Rows swapped in pairs by one turn or mirror: which row each one swaps with:
bapa: [  0  -4   2   9 -25  -6 -39  15 -15 -19  40  30 -20   1  41 -37 -41 -17
 -13  -1  63  -5  16  11 -17]
Dilak: [-11  -8  21  -9 -30  19 -19 -17 -48   2  12 -15  -8  -7   2   5 -53 -25
   6  -4  25 -18 -13  53   2]
bif: [ 35  -6  18 -10 -12  23 -68  -1 -13 -34  74  10  -9  -4  17 -17 -30 -37
   7  22  14 -23  12   1  17]
zuf: [  9 -18  35  -8 -25  30 -24  -7 -32 -26  27  -5 -16 -16  73  19 -34 -15
  -2 -18  32 -43   5  26   5]
vamub: [  2 -20  38  -7 -29  28  -9  -1 -34 -24  32   5 -11 -28  68  17 -34  -5
   7 -12  32 -32   3  19  12]
Gapo: [ 17  -3  29 -19  26  27 -62 -24 -29 -28  29   4 -14 -20  31 -23 -31 -16
  15  17  -7 -39  -7  -1  -8]
Ror: [ -4 -29  62  11  -6  10 -54  44 -13 -20  25  13  -1 -11  29 -18 -20 -34
  30  -1  18 -47  -8   2  18]
tal: [ 46  -4  -5   1   1   9 -14  -8  -2  -6   8  19  -1 -44   6 -17 -21 -22
 -28 -16  41  -2   6  20  -7]
Vov: [ 25 -25  66  14   4  -4 -39  18 -14 -22  39 -22 -20 -41  25 -18 -14  -8
  -9 -27  45 -40   9   4  34]
monur: [  4 -24  10   9  11  23 -68  -2  -6  -7  18   6   1 -24  10   0 -45 -27
 -25   2  72 -26 -21  27  46]
Fumug: [  0  19  37 -25   7   4 -44   3 -26 -18  20 -24 -17  -8 -18 -34 -58 -29
 -22  -7   2 -22   8   3  10]
tidav: [ 10  -7  30  -9  22  28 -64 -27  -9 -18  21   8  -9 -19  29 -32 -35 -23
  12  17 -13 -33   0   5 -20]
mani: [-10 -11  19  48   2   6 -43  25 -25   4  37   9 -43 -39  12 -29 -22 -46
   0 -15  34  -3 -10   0  10]
tek: [-23  -8  20 -10 -24   5 -11 -23 -34   2  27 -10 -17  -3   0  -4 -36 -28
  13  -8  22 -27  -4  49   3]
vesi: [-24  -2  13 -25   3 -13 -53  23 -39 -22  33  21  -5  -7  17 -41 -41 -23
   7   1  11 -20  -9  44  13]
kod: [ 11   7  -5  -3  -6  23 -31  12 -12  -8  -7  29  15 -29 -12  -1 -35 -27
  -7   1  57 -12 -20   3   7]
nateb: [ 17 -36  70  20   4  -6 -48  27 -15 -23  41 -10  -9 -26  29 -23 -10 -17
  15 -16  25 -40   6   5  23]
Nub: [ -1   0  12  18 -33   1 -42  17 -20 -21  42  19 -22 -11  46 -42 -39 -19
 -14  -3  53   0  22  20 -13]
rado: [ 18 -37  16   5   6  26 -36 -13 -24   3  39 -22   4 -57   6   4 -33 -34
 -21  17  -8 -24   3   1   5]
lofe: [ 16 -24  29 -10   6  10 -13  36 -21 -29  15  24 -13 -60  30 -35 -27 -12
 -20  22  12  -8  -3  -2   8]
rali: [-14  16   8 -10  -4   0 -58  -2 -33 -25  30  -4 -23 -11  39 -11 -30 -38
 -16 -34  14 -50  19  14 -13]
Sozet: [-11 -15  19  -4 -34  19 -23 -22 -54   3  17 -12 -18 -15  14   8 -50 -13
   2   1  25 -28 -11  51  -4]
dadi: [  3 -18  11   9  23  21 -69  -2  -8  -7  23   9  -1 -17   8  -7 -54 -23
 -27   4  69 -25 -13  24  46]
Ruzed: [ 13  -6  25  53   9  15 -30  28 -13  10  31  11 -44 -40   8 -29 -29 -35
  -1 -20  28 -11  -5   9   0]
Zime: [ 34  -5  27 -13  -7  23 -36 -15 -11 -26  19   9  26  16  13 -27 -41 -18
  16  12  58 -31  17   7  15]
nug: [ 23 -23  31 -11   3   5 -46  41 -14 -43   5  32 -28 -44  15 -33 -26 -12
 -23  19  26  -7  -7  -3   8]
Kuv: [ 20 -28  17  -6   5  18 -40 -12 -33  -5  37 -22  -5 -52  13  -5 -39 -32
 -28  16 -21 -30   9   0  -8]
lelo: [ -5  -2   3   7 -17  25 -36  22 -15  -8 -14  31  13 -17   1  -7 -33 -41
  -1   3  58 -19 -19   0   2]
Fen: [ 38 -46  18  -3  17  18 -35  15 -34  -5  20  20  -2 -32  49 -17 -48 -10
 -45   0  37 -16  24  19  10]
zer: [ -8   4   6 -20  12   7 -62  15 -25 -13  17  25  -4  -9  10 -32 -45  -1
 -10   4  41 -34 -11  55  26]
bupi: [ 19 -28  23   4  24   6 -42  35 -48  -5  35   9 -13 -20  47 -20 -43 -31
 -40 -13  20 -15  36  -3  26]
baz: [ 18 -20  22 -15  -3   3 -45  29 -21 -33  -6  39 -21 -49  10 -33 -23  -4
 -20  23  27 -13  -5  -8   4]
dirun: [ 49   0  30   4  11  39 -23   4  -1 -15  34  22  14   0  24 -18 -40  -4
  19   7  48 -31  28  11   3]
lipim: [  6 -17  42 -16 -20  28  -7  -8 -37 -25  36   4  -8 -22  64  15 -39  -6
   3 -16  31 -34  -2  16  10]
suto: [ -2 -31  63  12  -1  -3 -56  34 -17 -28  32   1   2 -18  31 -20  -8 -29
  19  -5  10 -44 -11   7  22]
bufid: [ 10 -11  37 -14  18  28 -62 -30 -13 -23  28   4  -7 -18  35 -31 -39 -24
   8  14 -13 -39 -13   3 -15]
tusi: [-12 -21  18  26 -28  -7 -49  15 -49   0  27  18 -20 -26  19 -29 -18 -53
   5  -6  24   1 -29   1  15]
Sibo: [ 21   2  32 -14  -4  12 -54 -18 -10 -27  11 -10  19  16   5 -35 -48 -29
   7   2  58 -29   6   3  29]
dup: [-17  -7  13   8 -22   2 -36   7 -16  -2  24  27  -4  -2  43 -41 -52 -17
  -4  12  47  -4   3  30 -29]
mur: [ -5  -1  20  -1  41  -7 -26   9 -29 -13  33  -1 -28  -9   0 -15 -24 -45
  -8 -31  26 -13  32  -2  32]
zogo: [ 21 -29  62  13  11 -11 -38  15 -18 -22  40 -18 -13 -30  24 -19 -19  -5
  -1 -30  44 -46   8 -10  33]
niloz: [ 27 -42  52 -12  -9   6 -44   9 -20 -16   9  28 -34  -2  18  18 -19  -5
   3 -20  37 -40  19  26   5]
Fopi: [-12 -26  12  13 -26 -19 -46   8 -50  -8  33  18 -19 -25  19 -34 -20 -52
   8  -1  25   5 -17   5  16]
Madaf: [ 46 -17   3  -2   0   1 -23 -13   1 -10   8  20  -1 -47   9 -19 -23 -19
 -27 -10  42   6   7  29  -8]
vekem: [  8 -29  23  -7 -32  20 -50  -2 -26   6  44  -2  -8 -13  15   6 -77  -6
 -33  -4  46 -51 -15  17  13]
lig: [ 17   5 -13  -1  -7  24 -21   9  -3  -8  -9  26   1 -33 -11  -3 -32 -36
 -17  -3  58 -11  -1   4   7]
rovul: [-17 -15  19   0 -24  17 -17 -23 -39   7  13 -13 -13 -10  -1   5 -40 -26
  12  -7  19 -20  -2  50   0]
Pomip: [  7   7  -8   1 -16  25 -26  22  -9  -8   0  28   8 -27  -5   1 -40 -45
  -5   6  54 -19 -15  -9   6]
Pepog: [ 21 -33  66 -15  -9   7 -45   7 -22 -17   7  27 -32  -2  13  17 -28  -6
   3 -15  26 -36  19  28  -1]
bovo: [-17 -10  21  -8 -15   1 -18 -21 -33  10  25 -13 -10  -4 -14  -2 -34 -36
  19 -10  22 -14  -5  47   3]
daz: [-11  -3  25  -3  38  -7 -27  21 -23 -17  30   1 -27  -8   5 -10 -31 -41
 -15 -30  28 -17  32   2  41]
kul: [ 33  -8  23  -1   8  46 -58 -10 -58 -30   9   7 -28 -42  32  -3 -46  -1
 -21   9  32 -26 -16   9  29]
muko: [ 28 -44  28   3  10  26 -39 -13 -23   6  36 -17   2 -54   9   6 -33 -31
 -29  20   3 -17  -1  -4   6]
burug: [ 30 -12  23  -8 -18  25 -60  -2 -12 -28  78  16  -9  -7  20 -13 -41 -32
   1  27  18 -38  14   3  23]
nevop: [ 19   1  20  50  16  20 -21  27 -14  -1  45   8 -30 -45  11 -36 -21 -27
  -6 -16  31  -8   7   3  -4]
vabod: [ 23 -39  16   4  13  15 -36  -9 -29   6  44 -21  -6 -55   9  -4 -34 -32
 -27  11 -11 -34   3  -2  -4]
ges: [  5 -10  21  52   5  12 -27  28 -23   5  38   2 -41 -36  16 -34 -22 -48
  -7 -23  27  -8   1  -1   5]
fik: [  9 -29  28   7 -21  11 -39   2 -35   7  37 -14 -18 -33  24  -3 -63  -1
 -38 -10  60 -50 -10   6  25]
miri: [ 16   6  26 -17  -7  12 -57 -23 -20 -19  13  -3  13  18   2 -36 -44 -30
  10  10  57 -31  10  -5  21]
fosat: [ 32 -52  22   6   3  21 -31 -11 -18  10  42 -18   6 -53   7   8 -30 -41
 -24  15  14 -20  -1   2  16]
rep: [ 11  -2  46 -20   9  12 -33   5 -32 -15  34 -11 -34 -14 -17 -21 -61 -19
 -21 -12 -17 -27  12   2   7]
viki: [ 46  -7  22   1   5  30 -21 -14 -13 -17  26  16  23  14  25 -23 -36  -3
  12   6  53 -28  27  13   9]

Swapped with rep: vekem
Swapped with suto: viki
Swapped with fosat: bovo
Swapped with rali: kul
Swapped with Pomip: Ruzed
Swapped with Sozet: Kuv
Swapped with Zime: nateb
Swapped with lofe: dup
Swapped with rovul: rado
Swapped with vesi: Fen

